In the data rows, zero lies at 4.5, halfway between 4 and 5.
Some points:
[4 3 3 3 4 3 4 3 7 4 5 3 3 6 5 5 6 3 6 6 3 3]
[5 7 7 4 6 5 2 7 3 1 3 9 6 6 4 2 3 6 3 3 7 4]
[6 5 5 2 4 5 5 4 5 5 4 4 3 6 5 4 2 4 6 6 3 4]
[5 7 3 7 5 4 3 5 4 5 6 4 6 1 5 8 4 7 2 3 4 7]
[5 4 4 3 4 4 5 3 6 4 5 4 3 6 5 5 5 3 6 6 3 3]
[2 3 6 5 3 3 5 5 0 8 4 2 6 2 1 4 4 3 4 4 7 4]
[8 8 3 8 5 7 6 7 4 5 7 3 6 2 7 4 3 9 2 2 5 9]
[6 6 5 1 4 4 5 4 6 6 4 3 3 6 6 5 3 4 7 6 4 4]
[8 7 5 5 4 7 7 5 5 5 5 3 3 5 7 3 2 7 4 4 5 7]
[4 5 4 4 4 4 5 4 5 4 6 5 6 6 3 2 7 4 6 5 5 4]
[5 4 3 3 4 5 5 3 6 4 5 4 2 5 6 5 5 3 5 6 3 4]
[4 4 5 5 7 5 3 5 4 3 3 7 5 4 4 5 5 4 3 4 5 4]
[4 7 9 3 9 4 0 9 3 1 0 9 9 4 3 4 5 7 2 2 9 5]
[4 3 3 4 4 4 5 3 6 4 5 4 3 5 5 5 6 3 5 6 3 3]
[4 5 6 5 7 4 2 6 4 2 2 7 6 5 4 4 5 5 3 3 6 4]
[4 3 4 5 7 5 4 4 5 4 4 5 4 4 5 6 6 3 4 5 4 4]
[6 5 5 3 4 6 6 4 5 5 4 5 2 5 6 4 2 4 5 6 3 4]
[4 7 7 3 7 4 1 7 4 1 2 8 7 6 4 3 4 6 3 3 7 4]
[5 3 3 6 4 6 5 3 5 4 5 6 3 5 5 4 3 3 5 6 3 3]
[3 5 8 4 9 4 1 7 4 3 1 7 8 4 3 5 5 6 3 3 7 5]
[6 5 4 3 4 6 6 4 5 5 4 5 2 5 6 5 2 4 5 6 3 4]
[4 3 5 3 3 3 4 4 4 6 5 3 4 4 4 6 4 3 5 5 4 4]
[4 3 3 6 4 6 5 3 5 4 5 6 3 5 5 4 4 3 4 5 3 3]
[4 3 3 4 4 4 5 3 6 4 5 4 3 5 5 5 6 3 5 6 3 3]
[3 4 6 4 3 3 5 5 1 7 4 4 6 5 1 2 6 4 7 5 6 4]
[4 3 5 5 7 5 4 4 5 5 3 5 4 3 5 7 5 4 4 5 4 4]
[7 9 2 9 5 7 6 8 3 5 8 2 7 0 7 5 4 9 0 0 5 9]
[4 4 4 4 4 4 5 4 5 5 5 5 4 6 4 3 5 4 6 5 4 3]
[3 3 5 4 3 2 4 4 3 6 5 3 5 4 3 5 4 3 5 5 5 4]
[8 9 3 9 5 7 6 7 4 6 7 2 7 1 7 3 2 9 1 0 5 9]
[6 5 5 2 4 6 6 4 5 5 4 5 2 6 6 5 2 4 6 6 4 4]
[6 5 4 4 4 6 6 4 5 4 5 5 2 5 6 5 2 4 5 6 3 4]
[4 3 4 3 3 3 4 3 7 4 5 3 4 6 5 5 6 3 6 6 3 3]
[3 7 9 4 9 4 0 9 3 2 0 8 9 3 3 6 5 7 1 1 9 6]
[4 3 5 3 4 3 4 3 5 5 5 3 4 4 4 6 4 3 5 5 4 4]
[3 2 5 4 4 1 3 4 3 6 5 2 5 2 3 7 3 2 4 5 5 4]
[3 5 5 5 3 5 6 5 1 6 4 6 5 6 2 0 7 5 7 5 5 4]
[7 6 4 5 4 8 7 5 5 5 5 4 2 5 7 2 1 6 4 5 4 6]
[5 3 3 6 4 6 5 3 5 4 5 6 3 5 5 4 3 3 4 5 3 3]
[5 4 4 2 4 3 5 3 7 5 5 3 3 6 5 5 5 4 6 6 4 4]
[4 5 7 5 8 5 1 7 4 2 2 8 7 4 3 5 5 5 2 3 7 5]
[1 3 7 6 2 2 5 6 0 9 4 2 8 1 0 2 4 4 4 3 9 5]
[4 3 4 3 3 2 4 3 7 4 5 3 4 6 5 5 7 3 6 6 3 3]
[5 7 3 7 5 4 3 6 4 5 7 4 7 0 5 8 5 8 2 2 4 7]
[4 3 3 3 3 3 4 3 7 4 5 4 4 6 5 5 7 3 6 5 4 3]
These points spread out most along one direction. How far along it is each point below, from 0 to 99? The average is 50, and the first point in the table lies past the average.
[4 5 5 4 3 6 6 5 2 6 4 6 5 6 3 0 6 5 7 5 5 4] 53
[1 3 8 6 2 1 5 6 0 9 4 2 9 2 0 1 5 4 6 3 9 4] 40
[5 3 3 6 4 6 5 3 5 4 5 6 3 5 5 4 3 3 4 5 3 3] 60
[3 6 8 4 9 4 1 8 4 3 0 7 8 3 3 6 5 6 2 2 8 6] 19
[4 3 3 4 4 4 5 3 6 4 5 4 3 5 5 5 5 3 5 6 3 3] 65
[4 3 4 4 4 4 4 3 6 4 5 4 4 6 5 5 6 3 6 6 3 3] 65
[5 3 3 6 4 7 6 3 5 3 5 6 2 5 6 4 3 3 4 5 3 3] 62
[4 3 3 3 3 3 4 3 7 4 5 3 4 6 5 5 7 3 6 6 3 3] 68
[4 3 4 3 3 3 4 3 7 5 5 3 4 6 5 5 7 3 6 6 3 3] 68
[5 3 3 6 4 6 5 3 5 4 5 6 3 5 5 4 3 3 4 5 3 3] 60
[4 3 3 3 4 3 4 3 7 4 5 4 3 6 5 5 6 3 6 6 3 3] 68
[7 8 3 9 5 7 6 7 4 5 7 3 6 1 7 4 3 9 1 1 5 9] 28
[6 7 3 8 5 5 4 6 3 5 7 3 7 0 5 7 4 9 1 1 4 9] 28
[4 3 4 3 4 3 4 3 7 4 5 4 4 6 5 5 6 3 6 6 3 3] 66
[4 6 5 5 4 5 5 4 5 4 6 5 6 5 2 2 8 4 6 5 5 4] 52
[4 2 3 4 3 4 5 3 7 4 5 4 3 5 5 6 7 3 5 6 3 3] 68
[4 3 4 4 4 4 5 3 6 4 5 4 4 5 4 4 7 3 5 5 4 3] 62
[6 6 5 2 4 5 6 4 6 5 4 4 2 6 6 5 2 4 6 6 4 4] 62
[4 3 4 3 4 3 4 3 7 4 5 3 4 6 5 5 6 3 6 6 3 3] 67
[6 6 5 2 4 5 6 4 5 5 4 4 2 6 6 5 1 4 6 6 3 4] 63
